Rows are one point carried round by a steady rotation, each followed by how many ticks it has turned.
The counts run from 0 to 240.
[ 12.3 -13.1   5.8  55.6   0.4   9.0  -4.5  14.4  -5.9  14.1 -15.3   1.1
 -40.1  20.2  -6.1   2.0  -2.6 -22.0 -19.6  25.6  -9.2  20.1 -27.8  -0.6
  17.9  -4.8   0.5  -1.0 -13.0 -16.3  19.9   8.2  15.2  11.3 -16.8  -8.9
 -18.3  44.2  12.0  22.1  20.8  10.7 -14.8  -3.6  12.1   0.5  -6.4 -11.0
  22.4   9.1  36.9] : 71
[ -8.4 -22.5  36.1  29.0  17.2  -3.6   5.9   8.4 -17.7   9.4  -9.7   6.4
 -26.5   5.8  -6.0 -14.2  29.7  16.8 -15.1  17.3 -28.5   9.1 -11.5 -26.3
  11.6 -10.8 -13.0  25.9  -0.1 -25.3  47.0  -7.3  28.1   7.3 -11.2   2.1
   6.7  11.5  -2.5 -24.5  20.0  -8.0 -13.2  -4.0  11.4  34.9  -1.3  21.9
  11.1  11.5  34.4] : 232
[ 13.8   3.7  21.7  42.8 -18.7 -13.4 -26.3  34.5   0.6 -15.3  -8.3 -23.1
 -16.5  11.6   5.5 -16.6  20.3 -15.4 -25.5  26.4   8.6  20.1 -28.2 -27.8
  20.2  -9.5 -18.3  27.5  -7.1 -13.6  15.9 -21.0  15.5  12.9 -10.8   6.9
  -5.7  14.4 -33.0   6.2  15.5  16.7  23.5   1.7   2.9  31.9   3.0  17.0
   4.1 -14.0  11.4] : 227
[  7.2  -5.2  13.7  58.4  -0.7   2.2   3.6  18.3   1.2  10.7  -5.5   8.2
 -39.8  19.3 -21.0   0.7  12.4 -24.7 -15.2   8.5  -6.7  23.3 -11.9 -15.5
  16.3 -14.5   0.7   9.2  11.8 -22.0  29.0   0.5   7.1  -6.0  -8.0  -7.7
  -9.4  20.5   5.8   3.0  26.8   0.5 -27.4  -2.8  25.2   0.9 -11.9 -10.2
  27.6  11.6  34.0] : 72
[  4.9 -41.1  27.6  20.1   9.5  -5.0   2.0  31.8 -14.6 -19.7   8.1  -5.6
   1.4   4.0 -27.0   5.9  35.2  14.6 -29.2  -0.1 -15.2 -18.4   1.3 -14.9
 -18.2  -6.3  -2.1  46.6 -11.2 -21.2  43.8 -12.0   5.4  23.1   8.9   5.8
   8.5   8.5 -29.6   6.6 -10.2   6.3 -10.6   7.5  -1.1  22.0  -6.4  20.7
  12.4 -11.1  15.3] : 134
[  8.5   2.0  10.6  25.7   5.9 -17.6 -29.6  43.0 -15.8  28.6   2.9 -18.0
 -12.9  27.9 -20.8  11.2   1.0  -6.1 -41.8  -4.1  -1.3  12.2  -6.2  13.0
  -2.9   3.1 -22.1 -10.5 -25.0  -1.6  23.1  11.8  21.7  21.6   2.9  -6.9
  -5.8  27.2 -15.9  29.3  -4.2  19.2 -20.4  11.5  -4.9   4.5  25.8  18.6
  32.9  -5.6  15.3] : 78
[  0.9  15.4  21.2  42.2  -4.1 -13.0  -8.1  21.6  -4.5   1.4   0.4   2.2
 -35.4  15.9  -0.4  -4.0  15.4 -15.5 -20.8   9.3   0.6  36.8 -28.5 -29.3
  37.3 -22.0  -2.9  17.0   3.0 -24.8  24.3   1.5  20.0  -4.6 -16.2   2.5
 -14.6  -0.6  -0.4 -10.0  38.1 -12.9   5.3  -5.1   5.5   6.0   3.4  13.3
  16.2  -0.5  20.8] : 219
[ 19.3  -3.2  24.2  20.4  17.6 -13.6  -8.8  43.4 -26.2   6.9   4.4   7.2
   2.5  12.6   6.6 -27.8  23.5  -3.6 -21.3   6.0  -2.2   7.0 -10.3 -17.4
  10.3  -5.6 -27.7  30.7 -10.6 -25.1  35.6  -2.2  29.3  22.1   3.5   6.6
  15.7   5.7  -3.9   3.1  19.0   1.3  17.8   6.4   0.9  25.6  23.3  32.0
  24.3  -1.4  24.1] : 223
[ 14.0 -29.7  38.4  46.8  -8.1   2.9  12.5  -0.9  -0.2 -47.8   8.3   2.9
  -7.7   5.6 -22.4  -1.3  32.6  11.1  -6.3  18.7  -6.5  17.8  -3.9 -17.4
  -0.7 -20.3   4.0  35.2  -9.5 -13.1  38.2  -8.9 -13.3   7.0 -16.0  16.5
 -23.5  -0.5   9.4  -5.5  18.6  -1.2  -8.8  -8.4  -1.8   2.5  -8.3   9.6
   1.2   8.4  30.6] : 27
[ -0.6 -28.9  22.6  41.9   0.5  -8.2  -6.6  20.7  10.0  -7.4  -4.1 -19.3
   0.4   3.5 -17.7  -3.4  21.8  13.7 -29.8  28.3  -6.6  16.6 -12.1  23.6
 -21.5 -10.6 -16.1  18.3 -16.2  12.3  45.6 -21.7 -18.8  37.6  -6.7  12.8
 -18.3  -1.8 -26.4  14.6 -24.2  25.2 -14.4  11.0  -0.3  -4.7  -1.8  -2.7
  13.1 -10.3  21.9] : 159
[  7.2 -14.4   8.8  27.5  -0.7 -12.4 -21.1  27.0  -7.6  25.8  -8.7 -30.5
 -17.0  25.0 -12.3 -10.7  -0.4  -1.2 -23.5  23.3   0.0  19.7 -15.2  12.5
  -6.1  -0.2 -28.8  -4.7  -8.1   9.5  39.3 -23.1   7.3  38.8   0.9  -1.0
 -13.6  12.4 -29.3  13.8 -14.6  30.7 -18.9   2.6   9.3   5.2  19.5   7.3
  37.6   0.4  24.2] : 192
[ -9.0 -23.2  26.6  40.7  -7.4  -0.7  -7.2 -11.3   6.2 -28.2   6.1 -12.6
 -32.9  14.0 -34.7  25.5  21.9  18.0 -30.9  12.2 -16.3  10.8 -17.2  -7.1
   7.7  -3.4  24.7  17.1 -18.2  -7.5  37.8  11.5   0.5  -2.1 -13.4   6.6
 -32.7  12.6 -16.4  -1.2   2.1 -12.6 -31.8  12.0 -14.7  14.2 -10.9   1.0
  -2.4  -2.0   3.8] : 139
[ 17.9 -23.6  20.1  51.4  -0.2  14.3  16.1  18.2  -8.8  -6.5   7.3   9.0
 -11.6  13.6 -30.8   1.4  13.5 -17.1 -10.1  10.1 -18.0   8.9  -7.2   1.6
   3.6 -11.2   9.2  19.5  -6.3 -28.7  33.7   3.5  -2.0   1.0 -24.2   2.7
 -21.0  26.6  30.9  10.2  25.7   9.7 -29.3  -4.0   4.2 -12.9  -5.2  -7.0
  27.2  16.1  38.9] : 174
[  1.9 -19.0  24.5  27.6  -2.4  -3.1 -13.0  10.2 -11.7 -13.4  -6.1 -21.9
 -16.0  16.2 -12.9  13.4  24.1   5.3 -42.6   9.6  -2.8  -4.3 -32.6  -7.2
  16.1   5.7  10.0  16.9 -36.6 -12.4  14.3  -1.6  17.4  18.5  -1.7   5.9
  -4.7  42.4 -30.7  11.8  -1.8  18.8   0.0  12.0 -22.6  37.7  -0.5  20.5
  -3.7 -18.3   0.9] : 238
[ 24.2 -30.6  32.8  40.8   5.1   2.9  12.0  10.3 -12.6 -25.9  16.1   6.1
  -8.4   5.0 -30.5   8.4  30.9   7.7 -19.7   5.7 -17.4   4.8 -14.2 -15.0
   8.6  -9.5  12.6  37.2 -18.0 -33.5  33.9  16.1   3.9  -7.4 -21.4   4.8
 -10.6  13.6  23.0  -0.6  27.7 -12.4  -4.3  14.5  -8.9   9.3 -10.4  14.7
   3.1   6.9  20.7] : 141
[ 24.8  -2.3  20.9  31.0  -6.6 -14.0 -27.6  24.2 -11.5 -41.7   1.9 -23.1
   2.3  12.0   0.9  -3.5  22.2  13.6 -26.3  18.6  17.6   8.5 -24.4 -18.2
   2.4  -5.5 -17.8  45.2 -41.6  -8.3  15.1  -3.9  13.8  18.0  -9.7   8.4
   3.9  17.0 -21.5   9.1   5.6  16.4  21.6  12.7 -24.2  32.3  14.3  27.7
  -3.2 -18.3   2.6] : 124
[ -6.8 -17.2  29.2  10.4  32.9 -16.0  -7.6  32.8 -17.2  23.1   8.3  -0.4
 -14.2  18.8 -22.6   5.0  33.0  13.2 -39.7 -18.5 -11.4  -6.7   0.7 -10.9
  -1.1   1.9 -15.6   9.5 -14.2 -23.2  42.9  12.1  31.2   9.3  14.6   0.8
   9.8  14.1 -23.4  -3.0  -2.2 -11.9 -11.7  11.7  -3.4  15.1  11.7  33.4
  19.1  -9.9  15.7] : 110
[-21.8  -9.5  28.3  32.4  -4.3 -11.7 -12.8  -2.3   3.8  13.1  -2.3  -9.0
 -54.8  16.8 -23.5   4.3  21.9  -2.3 -35.3   6.4 -15.8  24.9 -20.3 -26.7
  29.0  -7.7  10.8   4.6  -2.5 -21.4  34.8   9.5  20.9  -7.6  -1.9  -0.9
  -9.5  18.2 -18.4 -10.7  17.7 -14.5 -25.3  -1.5   2.3  26.5   1.7  16.8
   5.1  -2.2   5.0] : 106
[ -2.2  15.2  23.6  38.4  -8.3 -17.0 -35.0   4.9  -2.8  19.9  -2.4 -19.3
 -47.8  27.0 -10.0   7.6  -5.9  -8.6 -34.8  13.5   3.4  45.2 -26.8  -5.0
  25.7 -13.4  -9.3 -12.7 -11.6   4.6  31.9   7.5   8.0   5.8  -7.4   4.5
 -24.4  16.1 -12.3   9.5   8.9   5.6 -17.3   8.3   0.5  -0.8  16.0  12.6
  18.9   1.3  14.7] : 82
[ 16.1 -11.1  25.5  34.3  -1.2  -8.3 -11.9  28.9  -3.8 -31.0   8.4 -10.9
   5.9  -9.7   0.7  -5.4  35.1   2.3 -35.4  23.4   1.0  11.7 -23.5 -17.7
  12.6  -6.0 -13.1  43.7 -21.2 -11.8  28.4 -33.0   2.2  25.7 -10.5  30.4
  -3.2   9.9 -28.0   8.3   1.3  15.1  19.8  -1.6 -13.7  21.1  -7.1  19.5
  -2.7 -20.8   6.9] : 125
[  9.9  -4.3  29.3  31.6  10.0  -6.2  -1.5  22.6 -33.1  -8.4   7.0  11.5
 -18.3  15.1 -16.8   6.0  17.8  -8.3 -22.8 -10.1  -7.5   6.5 -20.3 -26.2
  20.6  -6.9   5.4  24.6 -20.4 -45.2  21.4  20.3  34.9  -9.2  -3.5  -8.4
   8.2  21.1  10.7  -0.3  34.9 -10.0   5.7   0.3 -10.3  28.5   9.2  26.4
  10.9   4.2  21.2] : 108
[-10.4 -25.0  35.2  19.4  -0.2 -20.4 -16.3   6.6 -15.2   8.6 -16.5 -17.9
 -27.1  24.1 -19.4  -6.0  13.0   2.4  -1.4   0.6 -11.6   7.4   0.4 -21.7
   2.3  -2.6  -7.9   7.9  -6.1 -14.9  33.6  10.7  25.3   8.7  17.2 -16.2
   9.4  15.0 -23.2 -20.5   9.5   2.1 -10.5  -2.8   1.3  35.7  16.0  41.7
  26.5  11.3  17.8] : 98
[  8.4 -19.4  26.9  21.8   2.2 -13.4 -17.3   9.9 -20.9  -6.2 -18.8  -9.7
 -16.5  17.9 -10.6  -3.2  10.5  15.2  -2.2  17.6  -3.0 -10.0 -22.5 -26.1
   1.0   1.0 -13.4  17.6 -25.6 -17.1  30.0  20.6  36.6   8.2   3.2 -34.9
   8.9  14.6 -22.0  -8.8   5.3   5.3   8.7  13.0  -1.2  48.1  17.8  45.4
   6.0   6.1  14.5] : 234
[  7.8 -47.7  34.9  26.9  13.4  -2.1   2.0  -9.4 -19.9 -17.9  -8.1  -0.9
  -5.5  15.8 -25.6   4.6  14.8  29.4  -3.3  20.5 -17.7  -4.1  -9.1   0.2
 -21.7  -3.6  -4.7  18.2 -31.4  -2.8  49.7  19.6  -0.3   7.8 -16.5  -2.8
  -8.1  11.6   5.9  -4.1   6.1   8.8 -20.4   5.8 -16.7  17.5  11.7  29.6
   6.4  20.1  23.2] : 29
[ 14.0  -5.6  12.5  50.5 -23.7  -6.5 -25.8   3.6  -0.2 -19.0 -11.1 -36.3
 -20.1  33.7 -10.3  -3.7  -5.2  -2.5 -10.6  32.7  10.7  24.7 -16.8   8.1
  -1.5 -12.7 -11.2  -3.8 -25.9  16.7  21.3  -0.3 -12.0  24.2 -16.1  -5.1
 -26.1  21.1 -10.4  26.1   2.3  32.7 -15.1   4.8  -7.2   1.7  12.5   7.2
  20.5   2.6  18.9] : 58
[ 30.8   2.0   8.6  53.6  -8.0   2.3  -7.5  37.3  -5.3   1.5  12.4  -5.4
 -11.0  10.9 -17.2  -6.1  15.0 -21.3 -32.7   8.0  10.8  29.8 -19.7  15.3
  11.8 -11.4 -15.3  16.8 -10.5  -7.2  20.9 -13.2  -5.9  21.2 -17.5  14.7
 -14.1  17.3   1.6  36.3  11.5  22.9  -3.1   7.7   0.0 -17.1   9.0  -5.9
  27.2  -7.6  29.9] : 182
[ 14.1 -25.7  33.2  33.4   6.8   9.9  -4.0  -7.5 -16.5  12.4 -22.3  -4.2
 -17.7  28.2  -8.2  -5.6  -0.5   9.4   7.2  26.0 -19.5   8.9 -17.5   2.4
  -2.2  -1.2 -11.7  -7.3 -21.5  -0.1  42.5   8.8   7.7  14.4 -16.4 -12.9
 -12.5  28.6  18.7   5.1  13.9  20.2 -33.5  -4.4  -2.0   7.8  16.9  24.4
  23.5  27.8  43.5] : 62
[  0.2 -35.6  22.7  26.9   5.6  -5.4  -8.4  17.1 -10.1 -11.1  -3.1 -20.8
  -6.6   1.7 -24.6   9.5  25.4  26.8 -29.8  18.7  -8.3 -19.6 -18.4   7.5
 -17.4   4.8  -1.2  20.6 -28.8   1.3  35.9  -3.9  14.1  25.9   2.4  -6.2
   0.1  18.6 -40.1  16.6 -18.2  10.7 -10.3  17.9  -6.5  26.7  -5.9  14.0
   2.5 -14.1  10.0] : 135
[  0.2  -5.2  24.0  50.7 -18.1  -7.0 -20.4   7.5  -1.0  -5.5  -5.2 -17.8
 -31.9  23.2  -6.5 -14.9  11.8 -12.3 -12.5  20.8  -2.5  41.5  -7.8 -20.3
  17.1 -13.8  -8.3  11.6  16.4  -1.8  36.9 -29.7  -6.8  18.8  -7.3   9.5
 -21.1  10.1  -7.2  -3.4  20.5  20.1 -20.6 -21.1  15.4   5.3  -0.9   4.5
  23.4   7.0  37.1] : 195
[ 15.2 -12.1  11.6  42.4  -8.9 -11.0 -17.6  44.2  -4.0  -3.6  -0.9 -24.6
  -0.6  15.1 -20.2 -17.9   7.3  -7.3 -11.2  24.5   9.1  18.2   1.5   1.4
 -24.8 -10.4 -27.4  21.7   6.9   1.2  37.8 -27.1  -7.1  34.3   2.6  -2.2
  -7.7  -7.0 -29.5  18.4  -5.8  28.7  -1.3   2.1  17.1  -7.8   4.3   0.2
  32.7  -1.8  34.4] : 56
[  8.7 -27.0  29.3  42.5  10.7 -25.7   1.7  29.3 -10.4 -19.7   7.3   2.9
   3.9  16.7 -24.3  -8.0  27.0   6.2  -4.6  12.4  -3.0  12.4  12.7 -11.5
 -23.1 -24.1 -14.8  41.7   1.0 -15.0  55.8  12.2  -1.7  -2.1  -8.2  -4.5
  -0.9 -25.5   0.7  -2.5  16.9 -11.4  10.1   9.1  16.3  -3.8   9.5  15.4
  22.6  18.6  25.6] : 154
